Each named turn below is shown by a few rows before and after it. Which turns, in which order, take the first row of each later pair to the second? The first pair is answered.
J879:
[  5  -9 -13  12   4 -12   5  -4  -8 -18  -4  -1   3  -3  -2   4   5 -19
 -24 -22   8  15   4 -12  21   4   3  -8   0  -5] -> [  4 -11 -13  20   6 -16   0  -5  -6 -14  -4   1   7  -4  -1   3   0 -19
 -20 -23   5  13   3 -11  22   4   0 -14   3  -2]
[-15   3   8 -27  28  13  -6   3  -6  28  -8   8 -10 -20  -6  -2   3   9
  42  -5   1  10   7  34  -6  28   7  18   1  -7] -> [-12   1   9 -20  31  13  -8   6  -7  25  -5   7 -11 -22  -8  -3   6   8
  40  -3   0  15   6  35  -5  30   7  18   4  -9]
[ -2  11 -39 -13   4  22 -18 -17 -22  -2 -22 -40 -24  25  -5  52 -16  -8
 -24   5 -21  -6  28  -4 -24   9  17 -34   5  12] -> [  3  10 -39 -12   7  24 -15 -14 -26  -5 -19 -42 -26  23  -8  55 -10  -8
 -27   7 -19   0  27  -3 -21  14  18 -29   5   9]
[-14   8  -3  -9  -8 -28 -12 -11  17  22 -18   7  15  11  22 -16 -29   4
  -1 -10 -17 -14  18  -1 -18 -18 -12 -17  -6  21] -> [-11  11  -6 -42  -9 -21  -2  -9  10  16 -23   2   3  16  19 -15 -14  12
 -10 -10 -10  -7  20  -3 -21 -23 -12  -8 -14  14]
J316:
[ -1   0  -5 -21  16   8  15  -5 -11 -17  -5  -6 -12  -4 -11  -3  32  -4
 -16  -4  18  27  -2 -22  13  -4 -15  -2 -15 -13] -> [ -2  -3 -12   7  20  -5   7 -11  -5 -20  -5 -10   1  -7 -10  -5  24 -15
 -17 -11  17  24  -3 -34  16   2 -16 -11 -13  -5]
[ 14 -10 -11   3 -18  -3 -23  -6 -29  10   0  -1  -6 -13  24   6   4 -11
   8  15 -22  20   5  15  -4  -5  23  11  -2  -1] -> [ 13 -10 -13 -11 -19  -8 -20  -7 -27  12  -8  -1  -3  -5  28   2   1 -11
   2   9 -22  17  13   8  -8 -15  20   7  -7   4]
[-14   4  12  21  -1 -14  -5  15   4   5  12  11   7  -7   3   2 -31   7
  29  12  -6  -8   3  28   0  -3  -4  -6  25  17] -> [-16   6  14 -16  -5  -3   5  16  -5   6   7  12  -6   3   6   3 -26  20
  28  19  -3  -6  10  35  -6 -11  -7  -1  16  11]
J862:
[  3  10 -10  19  20   6  -5  -4  -5 -13   1 -25  -7   2 -14  -5  11 -21
   0   4 -10  16   7 -30  12  -5   3  21 -18 -37] -> [ -5   9 -14 -26  11   1   2  -9  -4  -3 -13 -12 -11  25   5 -16  -5  -5
   0   3 -11   8  26 -26  -4 -27  -2  16 -25 -32]
[  1   3  20   6  -9  15   1   1  -4   3   9  -2   1  -7 -18   5  -2   7
   9  17  -8  -2  -3  13   2   0   1  12  10  -6] -> [ -1  -4  -2  19  -1  -9  -2 -11   7   2  -4  -5  18   1  -9  -6 -12  -9
  -4  -9  -9  -9   3 -19   3  -7  -7 -11   6  10]
[  0   1  -7 -30  -1   5   2   1  -1   2  -8  13 -15   4   1   9  -3  12
   6  -3   5   0   4   0   8 -11 -16   3 -16  -8] -> [  5   0  -4  10   7   5  -2   0  -3  -8   2   3 -10 -15 -10  15  11  -4
   4   0   6   9 -10  -6  24   7 -12   5 -14 -16]
[ -4   0   0 -43 -18   5   1   8   4  13  -9   4  -5  19   2  -2  -7  15
  -2   1   3 -11  11  11 -17 -22  -3   8  -6   3] -> [  8  -3   7  31   0   9  -7  11   1  -7  15 -14   6 -16 -24  10  17 -14
  -3   4   4   9 -14   2  14  17   9  16   4  -7]

(2 to 3 turns a pair)
[-22 -28  35  33  -2 -16  18  -4 -21   4   5  15  21   8 -23   3  15 -16
  15 -12  32  40 -42  17  29  -2   8 -16   6 -11] -> [-29 -27  21 -28 -11 -22  27 -10 -19  13 -20  23  16  38  -4 -10   4  -3
   4 -26  35  32 -23   5   9 -30  -3 -24  -7  -2]
J862 J879
[-21   1 -10  -5   6 -11  -9  -4   4  -2  -1 -10  11   3  12  -1 -14   5
  -1 -19  -3  -4   0 -11   9   4  -1  -4  -3  11] -> [-17   5   0 -29   0   6  -3   6  -6  -2   3  -7  -5   1   7   6  -1  19
   4  -6  -4  -2  -4   8   7   3   3   8  -3  -2]
J316 J316
[  1  19  18 -64  -3  41  12  20 -34 -23  13  -7 -32 -13  -4  15  32  24
  -4  21  13  21 -16  23  -2  -8  13  38 -14 -31] -> [  2  14  25  35   9  33  -8  20 -23 -25  38 -16  -9 -46 -18  22  29  -5
  10  26   4  23 -35  27  18  26  19  34   7 -27]
J879 J879
[ -7 -18   9  24  12  -1  -5   6  -7 -14  -9   1 -31 -33   3   8  -6 -24
   5  23  13  -3  -2  23 -19  26  -9  28   7  -1] -> [ -6 -15   9  -2   7   7  -1   8 -11 -11 -14   2 -41 -26   2  10  -3 -17
   4  26  14  -1   1  28 -23  18  -5  33   5  -6]
J862 J879 J862
[ 10 -26   6  52  19  -4   6  -5 -32 -14  20 -13  27  -1  -9   9 -20  17
  19  -6  16   0 -38  -6   9  21  25 -21   1   0] -> [  1 -25   6  41  10  -7   4  -4 -22  -1  16  -2  34  12   4   3 -42  26
  30   0  10 -14 -27   9  -5  11  19 -28   7   8]
J862 J316
[ -6  -5 -31  27  -4 -54 -14  -8  11   7 -25   5  18  17  22 -11 -33  -3
 -32 -22 -15  -6  10 -15   0  -9  -8 -45  18  36] -> [  1  11  21  10 -13  12   1  25 -18   7  19   0 -27 -15 -11  26   7  31
   0  43 -17  10 -18  70   8  18  18  11  35 -11]
J879 J862 J879
[-12  -7 -15 -38  -3 -30  -5  -9   9  -1  -8  20  21  -4   4  11  -9  -5
  -1  -3  -7  -1   6 -31   6 -18 -17  -4 -16  -2] -> [ -4  -1  10 -10  -1  -2  -7   6  -1  -1  23  16  10 -32 -18  30  10  -1
  18  26  -8   7 -13   8  15   7  -2  20  -1 -22]
J862 J879
[ 14  -4  25  10  -1  21 -11  18   7  -7   3 -11  -4   0   7  22 -34  14
  18  33   0   5   7  26 -12  35 -12  14   2  14] -> [ 10  -8  10  -2  -5   0 -14   6  15  -1 -14  -6   7  17  22  10 -53  14
  13  18   0  -5  18  10 -23  20 -21  -2  -3  27]
J862 J862 J316
[ -2  10  -1  -2  -5  14 -10  26 -28  24   8 -46 -24  12 -10   1  29  12
  19   9  32  13  -3  20 -25   2  -8   1  -9   2] -> [  3   6  -9  36   6   4 -17  20 -23  14   9 -54 -13   4 -15  -1  31  -7
  10  -5  31  19  -5  -2 -14  13  -9  -6  -8   6]
J862 J862 J862
[ -5  -6  17  33  -2   1  -6   2   6   8  15   8   3  -9   4  -5 -14   6
  17  19  -9  -8  -6  20   4   9   6   7   8   3] -> [ -3  -9   6  42   1 -12  -8  -5  13   9   9   7  14  -5  10 -12 -21  -2
   9   4  -9 -10  -2   2   6   7   2  -4   5  11]
J862 J862 J862
[ 36   3  -8  -2  14  33   8   5   7   7   7   3   8 -17 -37  -6  38  -2
   8   1  14  12 -19  -6  13  22  18  -8  -9 -36] -> [ 34  -2 -29 -28  12  12  10  -8  16   7 -20   6  17   8 -20 -23  22  -4
  -9 -25  14   5  -3 -36   1   2   8 -28 -22 -19]
J862 J879
[-27 -10  -7 -20  -6 -16  -3  -4  14  -8 -26  11   2  11  50 -30 -51 -28
  -3 -40   4 -20   3 -14 -21  -6  -7 -11 -10  27] -> [-18 -10   9  61  11  -3 -14   5  11 -19   7  -1   8 -30  23 -14 -29 -49
   9 -24   1  -6 -25   0   7  34   7   2  12  14]
J879 J316
[ -2 -18   4  26  -4  -6   6   6   2  10  15  13 -19 -17 -22   0   2 -17
  10  13  -5 -10 -12   8  -7  -2  18   1   9  15] -> [ -6 -17 -11 -12  -7 -17  10  -1   5  16  -8  19 -19   4  -8 -10  -9 -14
   0  -1  -1 -18   5  -6 -19 -22   6 -10  -5  23]
J862 J879
[-18   0  -8  21  -8 -15 -10 -10   8  -3   2  14  28  13  15  -9 -14 -24
 -25  -9  -7  -6  15 -17 -23 -16  -3 -15   5  14] -> [-13  -1 -11  35  -2 -11 -10  -8   4 -13   6   4  25   3   5  -5   1 -33
 -29 -11  -3   4   8 -23 -13  -5   1 -11   3   8]
J879 J862 J862
[-16 -19 -30  26  22 -11  -4   7   0 -14  15 -14  -8  -4 -16   6  -4 -29
  11 -43  25   4  17 -14   7  10 -27   8  31  13] -> [-16 -14 -31 -37  16   1   8   9 -12 -13   1  -9 -30  14 -13   7   1  -7
   6 -39  31   6  27  -9  -3  -8 -29  16  19   6]
J316 J316
[-12  -4  -5 -34 -15 -22  -6 -11  12  14 -15  11  15  22  26 -18 -27  11
  -5 -15  -8 -13  18   0 -23 -24  -5 -15  -3   8] -> [ -4  -7  -6  49   2 -30 -20 -13  18   1   5  -2  32  -7   8 -12 -19 -20
  -4 -17  -6  -5  -4 -17   1   8   2 -20   9   8]
J879 J316
[ -8   6  15   4 -14  -2 -11   2   4   3  12  10   8  -5   0  -1 -13   4
  17  20  -1 -11  -5  21  -3   3  -1  -3   3  -2] -> [ -6   8  15 -19 -15   0  -3   1   1   5   7  12   5   1   2  -3 -10   9
  15  19   0  -9   0  18  -7  -3  -4  -2  -4  -3]
J879 J879
[  6   2   2  60  -3  10 -25   6  15   1  19  -3  15 -20 -20   5   8 -10
  20   3   0  10 -13  36  12  24  15  16  24 -16] -> [ 11  10   0 -42  -6  33   2  13  -7  -6  -2  -3 -25   1 -18   8  32  19
   5   3  11  23  -1  37   3  -2  16  31   2 -32]
J316 J879
[ -6  -8  -8  29   7 -14  -8  -6   3  -2  -1  -8  12   0   5  -9  -2 -14
  -5 -13   3  -4  -1 -17  12   0  -1 -15   5   8] -> [-12  -7  -5  10  -1 -13  -9  -4   7  13  -2   4  12  13  16 -11 -19  -1
   3  -5   0 -12   7  -1  -2 -12  -4 -16   9  11]
J862 J316
[ 16   1  22 -28  -7  29   2  11  -7 -24  -6 -15 -35   7  -8  18  41   6
 -22  21  -1   1 -20  -6   2   9   4  23 -14 -20] -> [  5  -3  24  66  -8   7 -25   7  15 -14  11  -8   4  -9  -2  16   7 -16
  -2  23 -14 -17 -26   2   3  25   3   5   6  -2]
J879 J879 J879
[  7   5  -4 -15  11 -28   6  -7   0  19 -29  -1   5  18   8 -13 -36  24
 -10 -20  -6  12  24  -4   2  10  -3  -6 -17   3] -> [ 14   4  -6  22  19 -31   0 -10   3  10 -22  -9  12   4   0 -11 -29  10
 -14 -24  -6  20  17 -15  15  27   1  -7 -13   4]
J862 J862
[  8   0  11  14   6   7  17   0  -6 -16   5  -5 -11  -8  -3   3  11   2
   1   7  -4   6  -6  -6   4  20   4  17   0 -10] -> [  0  -1  -2  -6   0 -11   9  -8   5  -4 -13   6   1  14  18 -11 -16   4
  -3  -7  -8  -8  12 -14 -13   0  -7  -2  -5   7]
J879 J862
[ 23 -13   6  29  13   3  12  10 -10 -16  16 -19   6 -14 -27  13  33 -17
 -22 -20   5  25 -24 -18  27  23   9  12   2  -5] -> [ 19  -9   3 -52   2  11  30  11 -19 -10  -5  -9 -14  13 -16   6  34   7
 -32 -20  11  25  -6 -12  10  -4   4  13 -14  -7]
J316 J862 J862
[ -3   8  22   8   0  24  -7  13 -21   7  23  -6 -36 -23 -12  -3  18   5
  20  15   8  22  -6   1  -8  10 -25  -9  19 -20] -> [-11   2  -5  18   0 -11 -15  -4  -4  14  -2   0 -11  -2  13 -20 -12  -8
   7 -16   7   8  14 -36 -18  -7 -43 -41  13   9]
J879 J862
[ 11  -1   5 -22   7  12  26  11 -17 -12   8   1   2  -1 -10  10  24   2
   1   4   9   6   1  -5  12   7  10  10  -2   0] -> [  4  -8   0  31   9  -7  12   4  -2  -8  14   5  27  -4  -2   3   0 -15
   6  -4   3  -4  -1 -13  12  15   5  -6   9  16]
J316 J316 J879
[ 21 -17 -21 -24  33   3  11 -19  18  16  -7  11 -20   6 -11 -26  -4   7
  -9   6  38   1   3  10 -16   3  31   4  -9   6] -> [ 18 -17 -24 -15  34  -4   9 -23  21  12 -10   8 -13   3  -8 -27  -5  -1
 -12  -2  38   1   2  -1 -14   6  30   1  -9  11]
J862 J862
[-17  -4  -4   2  20  17   6   9 -16 -23 -23  -8 -13   5 -25  16  29  -9
 -11  10   5  15   2 -32  -5   6  -3  11   8  -2] -> [-22  -6  -4  43  19   5  -4   5  -6 -17 -14  -4   4   1 -22  14  17 -20
  -2  10  -4   8   1 -29  -4  11  -6   3  17   6]
J879 J879
[  6   0  -6  -1  29  13  10  19 -22 -20   2 -28 -18 -33 -25   7  55  -2
 -19  -9  11  19 -12 -20  27  37  10   5 -22 -23] -> [-17  -3 -27 -63   6 -19   7   3   0  15 -33   3   2  20  22 -20  -6  18
 -16 -26   3 -15  27 -24 -14 -11 -11 -29 -27  12]
J879 J862
[  2  12  24 -37  -7  26  19  24  -7  16   6  12 -22   7  -9  10   2  37
   7  32   1  -9  -3  51  -4 -16  11  19   7 -23] -> [ -4   6   0 -60  -8  -2  16   9   4  22 -20  18  -5  32  14 -10 -26  33
  -7   3   2 -19  16  15 -16 -39  -2  -8  -2  -1]
J862 J862
[ 18 -25  -4  30   6   1 -13  12   5  22  47 -19   4 -17  -3   1 -38  -7
  18   7 -17  -7  -1  -3  16 -27 -10 -11  22  21] -> [ 19 -23   1  22   2   8 -11  16   0  24  51 -17  -4 -17  -5   6 -34   0
  21  16 -15  -8  -3   9  14 -26  -7  -6  20  16]
J862 J862
[  6   0   4  35  11 -17 -12 -16   2 -17   8  -5   9  -5  -7  -1 -11  -2
  -1   4  13  16   0 -14  26   6 -15  -6   6   7] -> [  5   3  17  28   9   0 -11  -8  -4 -17  19  -4  -5 -12 -13   5  -2   7
   9  21  14  19  -5   7  26  10  -8   6   9  -7]
J862 J862
[-16  -1 -19 -67  -5   3   2 -13  -2   7 -28   5  -3  28  17 -11 -12  27
 -14 -11   1   3  22 -13 -14 -21  -4 -16  -8  13] -> [-27   3   9 -35 -16  13  -8  -3   3  27  -3  21   3  15  19   1 -32  35
  14  19 -10 -11  16  37 -23 -14   3  -9  15  12]
J316 J862
[ -7   3 -23 -61 -15  -6   9   5   5 -12  -8   2   4  29   7  -7  -4   6
 -19  -6   8 -12  11 -28 -17  -9  -2  -2 -25   5] -> [-12  -1 -23  34  -9 -25 -15   1  22  -9   7   4  36  10   5  -9 -25 -19
  -4  -6  -2 -20   0 -30  -9  14  -1 -19  -7  19]
J316 J879
